One turning vector, and how many ticks it has turned:
The counts run from 0 to 1115.
[-1.57  1.45  2.37  2.45  0.23 -1.17 -0.04  2.72 -0.66 -2.42 -0.11  0.32
  0.25 -0.90 -0.45  1.65 -2.08 -2.97  0.28 -0.03 -1.50  2.49 -2.00  0.12
 -1.58  2.84  1.56 -3.55  2.56  0.70 -0.02  0.72 -0.82 -0.24 -0.67  0.21
 -1.34 -1.17] : 246
[-0.16  0.40 -2.20  0.96 -0.99 -1.14 -0.15  2.35 -1.20 -0.67  0.37  1.91
  1.54 -1.21  0.85 -2.42  0.76 -0.64  0.34  3.62  0.20 -3.01 -2.10  0.90
 -0.90  1.18  1.11  0.03 -2.85  0.41 -1.20 -2.00 -2.77 -2.09  0.20  0.61
  0.49  2.82] : 229
[ 0.39 -0.93  0.16 -0.77 -0.49 -2.39 -2.00  2.23 -4.27 -0.75 -2.37  2.79
  2.25  2.68 -1.48 -0.21 -1.02 -0.55 -0.83 -1.80  0.11 -0.76  0.51 -0.66
  2.36 -0.97  1.31  1.09 -2.88 -0.77 -1.41 -2.21  0.85  0.04  1.55 -0.98
  2.38 -0.61] : 338
[-2.38  1.53 -0.24  1.32 -0.99  0.48  0.72  1.49 -0.65 -1.79  0.83  0.18
 -0.98  0.23 -1.17  0.86 -1.88 -1.82 -0.74  0.94  0.27 -0.61  0.50  1.10
 -2.05  1.26  2.90  0.31 -0.37 -1.56 -2.01 -3.24 -2.36 -0.75  3.07 -0.73
  4.03  1.87] : 688
[ 0.46 -2.34  0.51  0.46  1.71 -1.85  0.35 -0.18 -0.54  1.90 -3.35  0.51
  1.50  0.32  1.26 -2.88 -0.99 -1.94  1.65  1.10 -0.80  0.98  1.49 -1.06
  1.74  1.31  0.59 -2.46 -0.93  3.28  2.21 -0.71 -1.25 -0.69 -0.44  1.96
 -0.31  1.66] : 103
[ 1.62  0.34  1.93 -3.12  1.97  0.54 -2.20 -2.71 -0.98 -0.01 -0.50  0.57
  1.51  2.58  0.40 -1.57  0.22  1.30 -1.21  1.65 -2.37  1.78  0.60 -3.04
  2.61 -0.90  0.10 -1.37 -1.53  1.50  0.58  1.63  0.33  1.47 -0.48  3.50
  0.26 -1.24] : 110
[ 0.81  1.15  2.34  0.30  0.95  1.52 -0.79 -0.56 -2.13 -0.55  0.14 -0.27
  0.60 -1.84  1.24  2.57 -0.90 -0.11 -0.37  1.67  0.71 -1.06 -2.31  0.71
 -0.60  0.44  1.73 -3.28  2.61 -3.65 -2.94  3.50 -0.24 -0.10  0.55  1.66
  0.41 -1.67] : 966
[ 0.30 -0.43 -0.14 -0.58 -0.28 -1.93 -0.78  3.12 -3.50 -1.29 -3.25  2.80
  1.58  1.78 -1.70  0.27 -1.13 -0.54  0.08 -3.78 -1.15  0.47  0.94  0.13
  1.46 -1.09  0.97  1.71 -0.64 -0.28 -1.25 -1.34  1.21  0.10  0.64 -1.34
  2.48 -1.00] : 339
[ 0.97  0.65  0.39 -0.65  1.30 -1.08 -1.82 -0.35 -0.70 -1.56 -2.23  2.28
  0.49  2.17  3.32 -2.94 -1.57  0.31  0.34 -0.11  0.21 -0.32  1.43  0.57
  1.66 -1.12  2.07  0.29 -4.19  2.27  1.54 -2.48  1.05  2.71  0.08  0.14
  0.48 -2.75] : 1083
[-0.73  1.79  0.07  0.01  1.68 -1.82 -1.27 -0.14  1.17  1.33  3.40  0.07
 -0.66  0.01  0.70 -2.06  0.61  0.93 -0.63  2.83 -3.51 -0.35 -0.61 -3.27
  0.60  1.00 -2.64  1.24  0.78  1.31  0.71  2.50 -0.55 -0.67 -0.66  0.43
 -3.16  0.85] : 394
[-1.83  0.32 -1.47  1.84 -1.00 -0.99  2.62  2.20  0.42 -0.10 -3.05  2.69
  0.59  1.73 -1.73 -1.46 -0.02 -1.77  1.46  0.76  0.12 -2.17  0.29  0.83
 -0.34  2.46  0.39 -0.57 -0.60 -2.53  2.11  0.53  0.40 -1.84  3.83  1.83
  1.19 -0.79] : 695
[-0.96 -0.09 -0.49  0.00 -0.21  0.77  1.29  0.12 -2.02 -0.85  1.40 -3.55
 -0.76 -3.51 -2.45  3.65 -1.71 -1.54 -2.17  0.38  0.75  0.61 -0.51  1.22
  0.28 -0.23  1.63 -0.63  1.81 -0.42 -1.39 -0.65  1.82 -1.84  1.37 -3.23
 -0.47  3.34] : 68
[-1.05  2.30 -1.12 -2.49 -1.54 -0.35 -0.72 -0.24 -2.45 -0.44 -0.69  0.90
  0.00 -4.97 -0.08 -0.16  0.67 -1.42  1.35 -1.07 -0.90  2.26 -1.21  2.51
  0.81 -1.98 -1.38  0.01 -2.03  0.38 -2.23 -0.61 -1.22  2.26 -1.58 -0.45
 -2.07 -0.97] : 132
[-1.24 -1.91 -0.73 -1.89 -2.02  1.72 -1.53  0.65 -0.72  0.18 -1.64 -0.03
  0.41  0.96 -0.03 -0.03  1.47  0.81  0.34 -0.84 -2.17  2.34  2.91 -1.17
  5.11  0.00  0.54  1.00 -0.17  3.37  2.35  1.82 -0.19  0.07  0.67 -0.41
  0.27  1.62] : 566
[ 0.53  1.65 -0.22  2.57  0.84 -0.17 -1.30  0.40  1.72  0.66 -0.14 -1.55
 -1.22  1.76  3.38 -1.81  1.16 -2.24 -0.72  0.21  0.30  2.08 -2.66  1.48
 -0.96 -0.04  0.34 -0.77 -3.81  2.34  1.66 -3.09 -0.13  1.86  0.07 -1.32
 -0.55 -1.77] : 20
[-0.56 -1.76 -1.27 -0.67 -0.39  0.79  2.85 -0.07 -1.06  1.47 -0.33 -3.08
  1.14  1.78  2.38 -0.68  0.12 -1.13 -0.76  2.62  0.50 -2.38 -0.76 -0.84
  0.13  0.20  0.32 -3.36  0.31  3.39  1.69  1.63  1.46 -1.21  1.78  1.20
 -0.62  2.49] : 457
[-2.86  0.08  1.27 -1.95 -2.10 -0.27 -0.75  2.44  0.00 -0.12 -0.73  2.81
 -2.77 -0.39  1.89 -2.71  1.45 -3.49  1.18 -2.31 -0.05  2.18  1.01  0.87
  0.40 -0.93  1.79 -1.23 -0.55  2.72 -0.33 -0.77 -2.78  0.46 -0.23  0.04
 -0.71 -0.30] : 485
[ 1.96  0.44  1.96 -0.14 -1.83  0.76 -2.53  2.23  1.49 -3.99  2.00 -0.68
  0.72 -2.56 -1.64 -0.70 -2.25  1.76 -1.35  0.94  1.27 -1.58  1.13  0.04
 -1.91  0.10 -0.78 -0.10 -0.47  0.07 -1.85 -1.45 -1.42 -0.67  1.40 -1.15
 -1.84  1.68] : 149
[-0.82  0.94 -1.66 -1.53 -1.48  0.08  0.88  0.89 -1.17 -1.47 -0.72  0.65
 -0.58 -0.35 -2.85  3.25  1.15  2.03 -1.65 -1.46  1.83 -1.19 -0.77  0.80
  1.97 -0.91 -1.47  2.41  2.06 -2.53  1.40  2.72  3.21 -2.66 -0.84 -0.85
 -1.81 -0.17] : 61
[ 2.46  0.78 -0.07  0.75 -0.68 -1.81 -3.69  1.40  0.65 -2.15  0.48  0.17
  1.26 -1.45 -0.02  0.27 -1.00  1.21  0.24 -1.69  3.06 -2.49 -1.48  1.78
  1.02 -0.81 -0.94  0.32 -2.85 -3.27 -0.47 -2.10 -0.70 -0.36  0.06 -1.47
 -2.18  0.19] : 514
[ 1.13  3.03  0.17  1.36 -1.29 -0.49  1.47  0.26 -0.05 -0.17 -3.63 -0.07
  0.69 -0.46  0.09 -2.29 -1.94  1.46  0.19  0.57  1.23  0.72 -1.30  1.98
 -2.00 -0.89 -3.63 -0.01  0.77  0.91  0.48  1.48  3.84  1.39  1.17  0.32
 -1.75 -3.35] : 984
[ 1.79  0.17  0.05 -0.80 -1.09  2.06 -3.50 -0.76 -1.67  0.24 -0.56 -0.97
  2.65  2.01  2.58 -0.15 -2.90  3.87  1.19  0.16 -0.44 -2.45  1.19  0.12
  0.54 -0.72 -0.62 -1.07 -0.62  0.45 -0.84  1.94  0.94  1.71  0.07  1.67
  0.71 -1.37] : 363
[ 0.28  1.13  1.39  0.77  0.01  0.73 -2.43  2.88  1.97 -2.72  2.22  0.29
 -2.34  0.45 -0.23  0.05  2.32  0.79 -3.26 -0.75 -2.05  0.42  1.15 -1.56
  0.08  0.27  0.83  4.09 -0.60  1.55 -0.99 -2.74 -0.68  0.16 -0.74 -2.97
 -0.76 -0.41] : 402
[-2.72  1.10  1.76  1.55  0.78 -1.70  2.40  2.18 -0.18 -0.34  0.44 -2.05
 -1.08  0.12  1.06  2.05 -0.98 -2.36 -0.68 -1.46  2.37  1.43 -0.74 -0.65
  0.30  0.54 -0.64 -0.11  3.18  0.44  0.73  1.68  1.12 -0.48  2.62 -3.15
 -1.42  0.60] : 169
[ 1.32 -0.56 -2.04 -3.69 -0.12  0.95 -0.49 -2.85 -2.38 -1.14 -1.52 -0.54
  1.72 -1.23 -2.12 -0.24  0.19  1.59 -0.52  1.72 -1.05  1.59  0.09 -0.43
  3.17 -1.39 -0.16 -0.91 -1.56  1.46  1.02 -1.14 -0.07 -0.57 -2.18  1.56
 -0.05  2.82] : 211
[-1.42 -0.31 -0.30 -2.91 -3.24  2.64 -0.48  0.94 -1.66  0.31  0.66  2.51
 -2.85 -0.86 -0.04 -0.49  1.53 -1.79  0.12 -0.76  0.42 -1.42  0.57  2.52
 -1.08 -2.31  2.81 -1.78  0.07 -1.90 -2.98  0.43 -0.52 -1.43  0.64  0.56
  1.56 -0.16] : 586
[ 0.63 -0.08  1.80  1.56 -0.96  2.58 -2.47  0.94  1.36  1.39  1.37  0.62
 -0.46 -1.98  0.13  2.88  2.79 -0.36 -0.91  0.99 -0.15 -3.61 -0.55 -0.27
 -1.27  0.89 -0.10  0.71  0.82 -3.98 -2.56  1.02 -0.62  0.20 -0.43  2.32
 -2.10 -2.18] : 506
[-0.61 -1.42  0.15 -0.09 -0.29 -2.20 -1.63  1.05 -3.59  0.01 -1.18  2.42
  1.88  2.54 -2.19 -0.52 -1.85 -0.53 -1.36 -1.18  0.19 -0.36 -0.53 -1.14
  1.73  0.04  1.47  0.20 -4.41 -2.09 -1.37 -3.38  0.16  1.01  1.81  0.98
  2.56 -0.86] : 337
[ 0.26  1.65 -0.13 -0.18  3.13 -1.13  4.08  2.34 -0.41 -2.19 -4.67  0.86
  1.31  2.64  1.03 -0.65  0.87 -0.86  0.23  0.44  0.37 -0.28 -1.03 -0.48
 -1.51  0.53  0.32  1.06  2.27 -0.77  0.08 -0.93  0.13 -0.41  2.34 -0.01
  3.00  0.48] : 88
[-0.58 -1.06 -0.60  0.13  0.54 -1.79 -0.95  0.18 -2.54  0.07 -0.26  1.85
  0.78  1.50 -2.60 -0.53 -1.36 -1.47  0.22 -1.22  0.30  0.16 -0.24 -0.38
  0.79  0.08  1.46 -0.62 -4.66 -3.67 -1.21 -2.49 -0.76  0.95  2.41  1.79
  3.24 -0.90] : 336
[-0.08 -1.08  0.28 -1.31 -0.02  1.85  1.11 -2.71 -2.75  2.09 -2.82 -2.71
 -1.38 -0.89  1.40  1.77 -0.60 -1.29 -1.58  1.02  0.68  1.32  0.88  1.43
  0.66 -2.57  2.05 -0.34  3.39  2.36 -1.55 -1.20  1.68 -0.78 -1.53 -0.32
  1.22  1.59] : 813
[-0.63  2.31 -1.01  0.29  0.69 -1.15  0.09  1.53  1.05 -0.55  4.46  0.50
 -3.63  0.13  0.88 -1.52  1.03  0.94 -2.72  1.85  0.07 -3.37 -2.01 -0.48
 -1.73 -1.36 -0.17  1.66  0.28 -0.49 -0.48  0.69  1.11 -1.92 -0.63 -1.94
 -2.50  0.12] : 761
[-2.85  2.80 -2.15 -1.85 -3.66 -2.35 -0.76  0.85 -2.55 -1.72  0.50  3.00
  1.61  2.58 -1.17 -1.17 -0.84 -0.55 -0.08  0.84  0.20 -0.95 -1.61 -1.09
 -0.85  0.25 -1.38 -0.71 -2.70 -0.04  0.52 -0.03  1.02  0.75  1.74  2.38
 -1.20 -1.04] : 236
[ 1.73  0.75  0.58  1.15  1.44  1.49 -0.24 -0.35  1.28 -0.55 -0.32 -1.88
  0.09  1.65 -0.68 -2.13 -2.30  2.42 -0.67  0.49 -1.71 -0.16  3.28  0.10
  0.06 -0.89 -1.12  1.87 -0.24  0.52  1.11 -0.72  2.16  0.41  4.63 -2.82
  1.57  0.97] : 541
[-0.17 -0.64 -0.89 -0.03  0.86  0.69  0.21 -0.18 -0.29  0.04 -0.95 -0.37
  0.88 -2.81 -4.46  3.18 -0.53  1.47  0.01  0.67 -2.50 -0.75  1.61 -0.07
  1.36  0.81 -0.55  3.24  0.08 -3.58 -2.29 -1.05 -1.91  0.21 -1.37  1.73
  1.46  1.34] : 1036
[-1.55  1.59 -1.09  0.10 -1.90 -0.26  0.30  3.84  1.60 -3.04 -0.17 -0.38
 -0.79 -1.18 -1.11  0.54  0.90 -2.16 -0.07 -2.58 -0.39  0.25  1.15  0.91
 -0.33  0.43 -0.98  2.19 -0.65  0.61  1.49 -1.41 -0.20  0.44  2.36 -3.96
 -2.29  0.84] : 769
[-0.32  0.55  1.10  0.13 -1.34  2.45 -2.54  0.82  0.42  0.23 -0.20  0.75
 -1.76  0.25  3.69 -0.25  2.37  0.14  0.40 -0.43  0.68  2.05 -2.47  1.53
 -0.17  1.05  2.39 -0.54 -0.46  0.68 -2.14 -0.07 -3.94  0.84 -2.29  1.26
  2.89 -0.80] : 120
[-1.68 -0.18  0.28 -1.06  1.97  0.18  2.17  0.03  1.64 -1.55 -1.14 -0.10
 -3.09  4.14  0.48 -0.81  1.07  2.50 -2.03 -1.30  2.39  0.54  0.73 -1.52
  1.19 -1.27  0.79  1.84 -0.50  1.01  3.71  1.68  2.04 -0.03  0.19  0.08
  1.35 -1.02] : 553
[-0.05  0.39 -1.48  0.99  0.68  0.72  0.03 -0.16  1.30  1.61  0.86 -2.43
 -2.25  0.19  2.93 -1.82 -2.36  3.45  2.33 -0.49  1.17 -2.55  1.82  2.71
 -0.01 -1.21 -1.04  0.97  0.90 -0.62  0.53  2.64 -0.01 -0.83  1.92 -2.66
  1.10  1.33] : 901
[ 0.09  0.05  1.83  3.17  0.25  0.31  2.19  0.22  2.83 -0.38 -2.82 -3.86
  0.41 -1.03 -0.96  1.77 -1.75 -0.70 -0.08  1.33  1.84 -0.83 -0.11  0.51
 -1.82  2.16 -1.55 -0.04  2.69 -0.44  1.27 -1.77 -0.37 -0.78  0.09  0.65
 -2.08  1.90] : 531
[ 1.11  1.23  1.28  1.88  0.10 -0.43 -3.54  1.50  1.12 -2.54  1.58  0.54
  2.12  1.69  3.04 -0.47 -1.91  0.37  0.76  1.36  1.41 -3.62 -0.24 -0.71
 -0.23  1.30  0.76 -2.51 -2.43 -1.17  2.07  0.53  0.26  0.27  3.28  0.48
 -1.36 -1.63] : 615
[ 0.72  1.04  1.23 -0.58  0.16 -0.19 -3.26 -1.37  1.02  0.43  0.29 -0.29
 -0.52  0.69 -1.55  0.74  0.29  1.49 -2.70 -0.77 -3.04  2.53  1.29 -2.05
  1.59 -0.68 -1.32  3.04  0.56  2.94  0.10 -1.25  1.47  1.02 -3.99 -0.38
 -2.91 -0.53] : 35
[-0.15  0.60  1.09  0.76 -0.26 -0.71  1.58  2.57  2.87  0.40 -2.97  0.00
 -0.70 -1.10  1.01 -4.07  2.29 -1.52  2.22 -1.75 -0.41  2.70 -0.02  0.03
  0.29  0.57 -3.00  0.42 -0.80  2.32  0.91 -0.35 -2.26  1.32  1.02  0.36
 -2.38 -0.71] : 25
